(in the rows, 128 means zero)
The rows of Y fall into 3 groups, which share some directions, and each row is roughly a mix of its group's hidden directions.
Y:
[[134  96 140 131 124 138 111  90 146 102  84 144 124 152 151  93 111]
 [129  95 118 149 111 155 115 113 162  93 120 132 160 134 160  95 110]
 [114 135 126 149 154 144 105 101 160  99 102 129 126 138 132  87  87]
 [142  92 110 104  97 106 146 151  88 153 131 133 122 129 135 156 162]
 [119 173 183 138 130 152 119 106 162 111 135 118 147 109 133 137 116]
 [131 119 132 140 144 150  81 111 131  95  92 141 112 145 150  85 128]
 [164  78 108 129 106 127 120 150 116 142 106 160 111 138 137 144 163]
 [118 129 166 123 130 149 112  89 141  88 122 120 154 139 153  86 116]
 [137 128 106 145 141 147  73 147 113 116  95 146  88 132 142 120 150]
 [106 117 122 106 128 131 153 105 130 124  97 119 152 156 136 117  64]
 [144 103 140 137 143 142  94 109 143  96  91 143 127 144 139  77 119]
 [ 91 120 100 120 128 125 165  91 136 130 117 126 129 161 137 122  78]
 [135 146 166 110 162 148 105 133 118 100 146 125 172 111 109 100 137]
 [ 87 143 121 115 110 120 181  99 126 144 150 109 135 148 141 149 102]
 [101 100  99 119 105 122 160 105 129 121 127 110 150 155 156 108  87]
 [130 153 148 119 162 125 137 143 140 124 146 110 172 109  85 110  95]
 [142  81  78 120 122 102 153 153 104 151 130 132 122 154 121 117 133]
 [ 98 151  97 131 104 129 147 131 111 154 135 123  92 138 150 180 135]
 [101 133 123 114 107 130 164 107 138 143 101 121 134 146 143 164  75]
 [154 119 121 128 109 106 148 167 121 160 157 128 130 104 107 164 162]
 [ 93 113  89 130 100 128 160 104 134 133 120 118 125 157 162 134  91]
 [ 93 147 118 125 138 142 132  97 138 122  88 128 116 153 140 133  71]
 [ 82 163 126 114 129 142 152 105 137 122 137 113 156 118 131 152  81]
 [141 103 116 109 112  96 169 151 109 154 167 120 150 117 108 141 148]
 [172  88 115 140 108 132  96 167 124 132 102 147 119 120 137 133 157]
 [156  96 127 129 110 108 133 146 111 134 170 129 133 118 127 114 188]
 [120 118 118 112  99  82 176 127 113 165 135 103 111 137 129 149 118]
 [151 135 142 113 149  83 122 146 111 153 108 128  97 103  83 135 137]
 [121 158 126 122 176 105 142 137 126 136 158 113 136 117  75 106 113]
 [135  95  89 133 158 109 122 117 127 128  98 155  93 148 108  95 119]
 [ 96 137 107 138  88 152 153 124 129 130 159 112 143 140 172 158 129]
 [137 153 110 142 145 125 108 171 107 141 161 126 108 104 107 140 172]
 [125 169 139 106 162 128 116 155  95 135 149 125 134  99  91 148 147]
 [113 161 134 113 131 125 161 140 109 151 180 117 142 117 110 165 148]
 [109 173 142 143 176 132 102 107 137 108 136 121 108 123 110  92 124]
 [130 173 135 151 160 130 113 149 135 130 174 121 119 104  98 124 158]
 [171  84 122 151 120 120  93 143 144 120 100 144 109 124 133  98 149]
 [152 137 159 128 100 115 152 155 145 154 152 112 151  98 114 169 136]
 [153 110 148 144 138 158  84 126 145  92 115 144 144 130 141  86 143]
 [ 92 151 125 112 132 111 164  96 131 146 109 119 113 140 120 152  79]
 [120  94  98 133 120 148 118 118 141 105  90 133 146 148 155 103  85]
 [104 116 145 105 103 141 144  94 123 108 119 111 159 154 168 114  98]
 [140  97 118 116  87 139 124 142  98 137 121 145 120 136 162 162 171]
 [143 131 123 109 148  89 134 161  96 153 143 124 118 102  82 135 149]
 [154 128 118 126 144 126 101 174  95 137 145 138 116 112 108 132 180]
 [137 125 162 111  85 122 156 132 130 140 154 115 164 103 137 167 143]
 [126 149 112 148 179 141  83 135 127 109 116 137 100 131 110  91 129]
 [129 171 161 108 173 123 123 133 115 135 134 134 128 105  79 142 135]
 [166 115 144 131  97 117 117 160 118 149 128 134 113 108 132 161 178]
 [ 91 179 140 109 132 140 155 121 114 139 160 112 144 121 123 168 120]
 [118 126  94 135 139 142  89 128 110 121  81 149  80 140 146 131 130]
 [157 128 121 140 135 134  95 173 110 133 144 141 113 106 117 137 183]
 [107 170 150 134 131 176 112 117 124 113 158 137 133 129 151 152 162]
 [119 171 164 138 128 147 115 132 128 112 178 102 148 113 139 121 157]
 [142 159 152 130 147 102 143 150 141 148 162 110 138  98  80 134 128]
 [125 113 145 123 124 153  97 101 132  94  81 133 133 146 162 101 106]
 [126  84  93 131 132 132 118 117 131 106 101 134 135 155 144  80  99]
 [123 111 119 142 121 161  93 105 134 100  91 149 111 151 169 111 130]
 [ 96 148 148 113 131 142 146  94 141 114 118 110 158 143 138 123  72]
 [107 157 150 112 112 126 171 122 136 144 152 104 161 117 121 164 101]
 [107  97 111 115  90 145 147  99 122 121 106 136 137 156 175 143 112]
 [117  94  81 136  97 104 154 120 133 147 107 123 102 148 149 134 101]
 [ 82 154 121 116 148 145 156  94 131 115 147 119 155 147 129 120  88]
 [149 109 153 150 109 149  90 118 162  97  99 132 137 121 157 102 124]
 [171 101 124 132 124 113 114 171 116 139 147 137 130 103 108 126 176]
 [141 102 137 116  69 105 132 140 109 143 115 112 119 114 162 158 148]
 [123  98  79 137 109 130 160 137 113 143 167 132 128 162 147 127 152]
 [140 166 144 145 151 150  85 166 127 115 149 118 139  98 115 121 151]
 [131 159 167 132 158 145 110 124 159 107 122 119 161 113 106 107  95]
 [119 151 107 117 134 114 145 156  92 162 155 126 104 124 110 168 157]
 [115 126 121 146 142 143  90 102 143  96  92 131 110 140 150  86 105]
 [163 117 140 161 114 128  89 139 165 123  96 145 104  96 129 134 141]
 [103 130 143 110 108 109 175  97 141 133 139  99 157 131 133 131  86]
 [138  98 128 109  76 115 164 139 119 153 129 123 145 127 146 171 133]
 [105 134  97 120 121 104 180 124 125 165 140 124 115 136 112 165 105]
 [142  93 121 149 118 139  99 115 157 102  85 139 126 136 152  93 107]
 [114 109 123 144  91 143 126 103 156 108 103 118 137 141 177 118  94]
 [142 124 104 120 159 120 101 161  85 130 139 141 108 123 106 113 171]
 [145 127 177 117 129 135 124 116 162 114 100 132 168 101 111 131  94]
 [128 179 165 141 154 116 125 131 153 129 154 105 132  98  94 121 121]
 [165 114 149 124 106 116 138 165 130 144 157 124 158  96 111 148 161]
 [101 103  95 128 108 125 146 102 133 122 102 119 127 157 160 114  81]
 [107 117 133 108  90 112 177 101 133 140 128 107 149 136 146 149  93]
 [130 108  93 141 106 115 134 134 109 148 141 142  81 140 146 145 176]
 [153 131 137 153 127 162  87 155 134 112 147 145 136 109 138 129 178]
 [115 141  94 108 164 104 143 141  94 155 127 136 100 131  87 144 124]
 [166 137 168 124 150 112  98 151 126 129 124 133 125  91  91 122 155]
 [118 129 132 152 130 153 101  98 164  97  94 132 124 138 153 101  96]
 [126  86 129  97  99 109 174 109 120 133 133 118 166 145 138 123 108]
 [159 130 132 140 137 149 142 168 155 143 152 143 169 115  94 153 129]
 [131 171 148 128 147 127 110 153 104 132 166 117 119 104 110 137 174]
 [134 119 117 110 167 101 113 124 110 129  80 138 101 134  95 101 102]
 [151 127 106 133 173 129  98 168 109 127 139 144 122 120  91 106 154]
 [120 136  84 148 136 136 102 141 111 138 107 144  69 143 140 141 144]
 [154 158 145 143 158 129 105 165 131 135 154 129 124 101  90 129 161]
 [129 147 130 106 186 126 100 136  97 123 104 142 112 128  88 112 125]
 [152 137 138 118 160  99 109 147 106 148 105 140  89 115  85 131 147]
 [138  91 119 141 107 149 117 103 141 121  90 164 104 156 161 132 139]
 [120 131 122 151 143 161  86 115 151  91  99 133 129 135 148  92 104]
 [137 115  84 150 120 113 132 148 120 159 129 145  76 140 127 150 158]
 [153  98 108 140 113 114  92 147 117 131  82 133  85 132 146 118 140]
 [149 100  98 140 137 147  92 166 135 107 102 131 154 123 129  97 104]
 [101 184 156 132 124 167 119 120 136 119 138 123 135 113 145 170 128]]
Here is one row of each group, with its name. Which group are the others in?
[ 97 122 110 123 136 139 127  90 125 111  92 130 116 166 153 104  88]
<129>
[145 130 113 144 116 129 130 164 116 151 168 135 115 117 125 158 184]
<110>
[151  99 130 113  92 103 166 143 119 164 135 134 130 125 123 171 149]
<8>

[ 92 146 132 118 134 116 169  93 124 125 179 105 144 142 128 109 123]
<129>
[158 136 170 132 139 151  91 146 127 105 145 132 153 111 125 109 169]
<110>
[117 123 141 111  97 102 180 114 140 149 137 103 154 124 127 150  93]
<8>
[128 139 124 115 165  87 138 125 100 147 146 131  90 129  87 114 155]
<8>
[108 123 126 127 119 103 107 100 125 106  91  99 105 128 155  88  94]
<8>
[114 133 132  97 103 111 171 129  96 154 162 116 138 127 130 167 147]
<8>
[ 99 133 113 107 106 112 181 115 119 156 137 115 134 136 129 170 101]
<129>
[169  97 147 131 147 130  94 143 139 105 112 139 151 119 111  81 134]
<129>
[ 97 138 120 111 148 135 138 103 132 119  94 123 140 147 124 118  62]
<129>
